A single turn carries every row of the set below to another of its rows. Some are shown first; where does it send the rows asked next?
j827: [-37  -9  -6  10   8  39  22  -4   2   5  21 -21 -22  13   1  -2   6 -10
  10 -22  15 -11 -25   4  19 -15   3]
j373: [ -5 -10  21 -10  -7  19  18  15 -15  -8 -20  34  10   1  15 -20 -14  17
 -16 -18   9  37  -5  11  11  -7 -11]
j263: [-18 -10   0  12  -4  13  24  -4  -2   3 -19   2  44  -4 -25  -7 -16  12
 -17  11  24  -9 -24   2 -21 -21  11]
j113: [-28 -11   5   8   2   7  26  13  -2   0 -20   7  44  -2  -7  16  -8  11
  -1  17  31  -1 -36  -1  -5 -19   9]
j903: [ 19 -11  19  -7  26  24  14  16  -4  13   7  -1 -27   8  19   2 -16 -25
  11  -4   6 -14   9 -25  39   7 -17]
j862: [-10   8  22 -18  29  10  -3  11 -10 -21   8 -15 -10   6 -29  26 -18  15
  11 -25  -3   6  -4 -18 -10   8 -25]
j300: [-10 -12  29  -8 -14  28   2  -7 -13 -38 -15 -27  -2  18   6  -4  -9   8
 -27 -21  -2 -30  -4  -2 -14   1  13]
j561: [-34 -19  -7   9  13  33  16  -1  12 -10   4 -27 -13   4  18  14  -1  -4
  19 -20  14 -10 -23  25  29 -18  -4]
j260: [-14   9   7  -7   1  24  22  16  -7  -4   1  31   8   6  15 -25 -27  18
  -3 -16   5  31  13  17  22 -12   3]
j602: [ 11 -20 -35   4  20   2 -13 -20  17  -9  -4  18   3 -36 -12   8  -3  14
  -3  -5  20  23 -11  12  16   0  -9]
j984: [  1   2  38   5  -1 -20   4  -8  22 -29 -21  -4  34  10  -3   6   7 -13
  -3   4  -6  -6  18 -19  14  11 -31]
j365: [  6  -9 -42  -7  26 -14  -7  -9   9  -4  -1  22   7 -41  -4  -1   4  -7
   4 -13  18   9  -5  -8  14   9 -18]
j838: [-28 -18   3 -20   4 -22  10 -14  -2 -10   5  11   5 -14   8 -25   0 -27
 -37  22   2 -18   8  14  15 -25   2]
j239: [ -4   5  21 -11 -11  25  -3   4   0 -32 -22 -30 -22  24   1 -13 -15 -10
 -32 -15   0 -13  -3  -7  -7  17   6]
j625: [ 10  13  29   1   7  16  19  15 -10   0 -11  36  19  -6   1 -18 -26  -2
 -23 -11   8  27   4  21  12  -4  -4]
j371: [-24  -5 -24  16  23  25  22  -2   9   6  10 -23 -25  14  -9 -12  -4 -18
  21 -21   0  -4  -4  14  15 -21   3]
j151: [-11 -13   7  19  -9   9  15  -3 -14   1 -24   2  18   7 -33   8  -9  10
 -15  26  14  14 -23   5 -22 -19   7]
j235: [ 25  -2 -34   8  34  -1 -14 -15   7  -6  12  28  -5 -37   1  13  -5  -9
  -1  -8  -2   6   1   2  13 -10  -6]
j972: [-27 -12  -3 -18   4 -17   6 -18  10 -32  15   5  23  -7  37  -4  -5  -9
 -17  14   2 -28  12  27  18 -11  11]
j944: [  6 -13  10  -7   6  24   4  15 -11  -6   1  13 -21  -2  17  -4 -14 -18
   7  20   4 -36  16 -17  50   0 -25]
j48: [ 13 -15  -3  -5  16  31   7   7   3  -1   3  12 -29  17  29  -1 -11  -7
  23  11 -10 -19  12 -14  36   9 -25]
j248: [  3   4  21  -7  35   6  -4  14  -9 -16 -11 -22 -10   1  -2  30 -16  23
   0 -23 -18  18  -1  -9 -17  -9 -15]
j794: [  8 -10  32   3  11 -34  -7  -9  17   5 -20  -1  30  -9  11   9   9 -10
  -9  19  -9   2  13 -16  17   3 -20]
j357: [ -7  -7   8 -26  48   1   8   8  -6 -23  -9  -8  -6   0 -15  35  -6  19
  14 -15   0   3  -4 -26 -21   2 -11]
j335: [  1  -1  22 -13  -5  30  -5   8 -11 -49  -7 -19  10   8   1   2 -26  12
 -25 -11   7 -37  -5   0   2  16  17]
j890: [  3  -9  32  -1   2 -19   3 -19  14 -13 -16  10  42  -6 -10   1  -9  -2
  -1  21 -21 -11  24  -9  17  -1 -30]
j531: [  6  -4 -37  10  20  14  13 -23   9 -23  23  -6  10   9   0   6  15  -5
  -4  12  -1 -31  -7 -32  -8  16  19]
j382: [-33 -12 -12 -11  -2 -18  13 -18   7  -6   2  -3  17 -10  34 -18   6 -20
 -24  21   9 -32   7  16   6 -10  -2]
j139: [  8  -2 -27  12  15  15  18  -7  14 -28  18  -4  31   2  -2  11   6  -8
   4   0  13 -22 -14 -44  15  17  21]
j867: [  8 -12 -33   0  19   2  22 -23   3 -14  -2  -2  10   0   1   3  12 -17
  -4  11 -12 -15   6 -51  -2   6  24]

j357 -> j984
j151 -> j867
j373 -> j365
Now find these:
j827 -> j263
j235 -> j248
j113 -> j139

A single turn carries every row of the set below to another of its rows. Some are shown first; where does it send the rows asked next?
j319: [ -2  -6  -1 -38 -25 -20 -12  -6 -10   1   2 -49  50 -30 -10  -3 -27  -8
 -18   7  15  10  12 -43 -40   5]
j663: [ -2  28  23 -17 -25  10  14 -20  13 -14   1 -59  34   8 -11  -7 -50  -8
   0 -26  14 -12 -29 -37 -33   1]
j596: [ 24  32   6   4 -37 -18  -3 -11 -43 -14   7 -57  44 -36 -54  11 -20   0
  -6 -21  16  -6  17  15 -46 -36]
j689: [ 20  -4   9  -8 -28 -46  -9 -15  -1  25 -12  -2  23 -23 -25  24 -31   8
   8 -10  12  -8 -18 -26 -49  -5]
j292: [ 36  22  43 -18 -33   1  -4 -21   0  37  10 -32  34   2 -19   4 -52 -20
 -28  -4  16  12  -7   1 -45   1]
j914: [ 16  32  19 -21 -36 -31   1  -5 -40  19  25 -46   7 -49 -27  -6  -9  -7
   4   5   7 -46  -2  -8 -38  -9]
j841: [ 33  20  -5 -25 -19 -22  10  -1 -13  14 -20 -39  45  -6 -17  -9 -58 -30
  -6   9   0 -30 -36  17 -40   9]
j785: [ 32   9  -6  -1 -30 -45   3  -2   2  -1   1 -10  60 -35 -27  29 -34  -5
 -13  -8   5  -3  11 -21 -25  -6]
j450: [ -6  47  34 -29   6 -13 -11  -7 -28 -13 -10 -56  53 -38 -13  29 -29 -24
   6 -23  -7 -21  29 -18 -22   4]
j208: [ -9   6  33 -33 -11  13   2 -33 -23   8 -16 -67  23 -20 -31  -7 -29 -37
  16   0 -19  -3 -12   7 -66   7]
j951: [  7  13  52 -19  -8  -5 -10 -10 -24  -7   9 -58   1   9 -25  12  -7 -45
 -20 -13  12  -8  -8 -15 -61  -1]
j982: [-12   3  42 -12 -14   8  21 -22 -15   6  -9 -55  33 -40 -21   8 -27 -40
  23  12 -21 -23  16  12 -54  10]
j541: [-14  13  16 -25   4  -5  26 -41 -38   2  -5 -36  27  -9   5  -4 -20 -28
  -8 -36   0 -24  13 -18 -63 -16]
j667: [ 16  43  10 -19  -1   5 -10  21 -30   2   0 -42  37 -36 -27  33 -28  -8
  22 -29 -31  -4  12   3 -32   6]
j47: [ 35  15  37  -9 -34   0 -11 -20  10  30   9 -30  31  -1 -19   2 -41 -20
 -34  -7  21  15  -6   0 -48   3]
j709: [  8  17   7 -24 -19  -8  -7 -30   9 -19 -16 -55  45 -44 -57  14  -5 -32
  -5 -13  -4   3  -6  28 -48   3]
j879: [ 40  28  14   8   1 -26  -1  -2  -4  -9   8 -54  36 -45  -2  39 -12 -22
  -7 -38  20 -20   1 -21 -25   0]
j854: [-11  -1  12 -28 -35   6  24 -17 -31   6   7 -16  35  -3  24   6 -41 -21
  -8  -8   6 -10  11 -24 -47  -6]
j93: [-19  14  21   1  -1   2   2 -26  19  -9  -8 -21  39   8   4  30 -25  -7
  -1 -21  15 -24 -10  14 -49 -14]
j413: [ 16  27  17  13 -28 -46   2   2 -16   0   8 -31  51 -30 -27  -1  -3 -26
   0  -9  -4 -27 -43  15 -25 -24]
j822: [ 14  16  18  16 -36   7  -5  -8 -48 -22  13 -37  21 -25 -23  25   3 -12
  11 -15 -14 -11  19   7 -46 -32]
j229: [  7  42  16 -32   0   2 -11  18 -31   0  -3 -51  37 -43 -28  35 -21 -12
  21 -28 -23  -8  13  -3 -31   9]
j115: [ -6  42  -9 -21 -33   1  12 -10   2  17   9 -67  53 -16 -30  18 -11 -25
   8 -12   3 -20  24   6 -56  23]
j809: [-11  33  20 -21 -29  12  11 -24   4 -20   0 -56  41   4 -11 -11 -46  -8
   5 -20  13  -1 -24 -36 -32   2]
j764: [  6  19   4 -18 -32   5   3  -9 -15  24 -25 -66  32 -20 -30  18 -40 -27
  12 -30 -11 -31  35 -18 -60  18]
j101: [ 24  36  11   1 -16 -34  -6  -8 -10  11 -16 -43  40 -33 -50   1 -19 -22
   6 -20 -20 -38 -29  31 -32 -25]
j956: [ 13  -6  27  -8 -19  19   9 -19   2  -1 -10 -33  37 -32  11  -3 -30 -28
  -3 -35 -23 -35 -17 -15 -62  14]
j65: [ 30  11  10 -21 -14  10  15 -40  -1   4  17 -46  29 -40   0  12 -50  -3
  -2 -16 -28 -36  -1   2 -68  -1]
j875: [ 10   5  -9 -27 -24  -2  12 -20 -26   5  13 -32  37 -14  -6  27 -32 -27
  -3  -7 -47  -8  17   8 -32 -35]
j572: [ 20  24   6 -16 -32 -16 -28 -42 -10  13   6 -40  26  -8 -23   7 -41 -23
 -21 -50  -2   7 -29 -19 -18  -8]
j394: [  9  30  31 -19 -20 -23  12 -18   8  10 -13 -54  31  -3 -18   1 -63 -16
  -3 -26  35 -35 -29 -27 -30   1]
j644: [-14   8  48  -3 -15   7  13 -25 -14   7  -8 -45  35 -43 -27  12 -24 -34
  24   8 -19 -33  19  10 -48  10]
j436: [ -1  -2  20   9 -25  -3   5 -46   3 -10 -17 -36  61  10  -9  14 -37 -34
 -16 -31  25 -16   0  -8 -41 -14]
j372: [ 14  22  13 -19 -38 -30  10  11 -46 -15  -7 -58  12 -53 -36  -5 -11 -21
  15 -16 -11 -21 -16 -21 -36 -20]
j769: [ 35   1  21   0 -39  -2  -2  -5   2  18  13 -34  15 -10 -32  -1 -11 -18
 -23 -22  22  18 -28  -1 -61  -2]
j305: [-16  38  37 -13 -20  -9  -9 -16  -7 -12 -24 -45   8 -22   2  14 -48  -9
  10  -8  -1 -48  -2  -2 -17 -23]
j763: [ -1  29  19  -1 -20 -32 -13 -52  -1   3  40 -53  17  -1 -27  14 -31 -30
 -22 -19   0  -6  -9 -18 -30  -2]
j367: [ 17  29  20  16 -26 -51  13   5 -13  -3  13 -29  52 -29 -26   0  -5 -32
  -5 -13   2 -23 -41   5 -33 -16]
j286: [ 26  34  10   6 -35 -16  -7 -10 -53 -19   8 -54  35 -32 -45  21 -17  -8
   0 -16  15  -9  20  15 -42 -36]
j921: [ 30  24  17 -16  10  -3  24  19 -27 -26  -6 -55  40 -28 -14  17  -6  -3
  11  -2  24 -19  -1  -2 -66  -9]
j211: [-17  13   9 -32  -9  -1  30 -35 -32   4  -7 -31  26  -8   9  -2 -30 -26
 -10 -33   4 -30  16 -17 -63 -13]
j666: [ 17  10  23 -34  -1 -15 -23 -17 -12 -13  11 -23  29 -35 -22  -3 -36  13
 -23   7   6  15 -23   1 -32 -24]
j103: [ 27  -3   0  -8 -24 -50 -12 -18  -1  17 -10  -2  33 -21 -32  26 -32   2
   0  -9   4  -8 -17 -25 -43  -5]
j937: [ 30  -4  42  -8 -32 -13 -17  -8 -10 -10  -6 -15  33 -30 -27  20 -38 -15
  -2   5   1  18 -30   2 -12 -20]
j724: [ 17  27  29 -18 -25  14  21  35 -32 -16 -18 -57  53 -26 -19   7 -20 -30
  -3  -9   6 -12  22   8 -49 -13]
j361: [ 22  -3   7   2 -60   4  -1  -6 -20  16  13 -29  18  -8 -24  21 -12  -5
   7 -18  27 -46 -10   6 -44 -20]
j606: [  7  18  21 -13 -26 -55  -3   1 -38  26 -18 -23  28 -19 -37  27 -14 -42
  -2  -6  10  -8   5   4 -18 -27]
j723: [  3  25   6 -11 -13 -38   0   9 -24  15   1 -26  31  13 -36  24 -27 -21
  13  30   6  -5  -7  10 -21  -9]

j93 -> j921
j208 -> j101
Now find these:
j596 -> j292
j229 -> j103
j764 -> j606
j879 -> j319

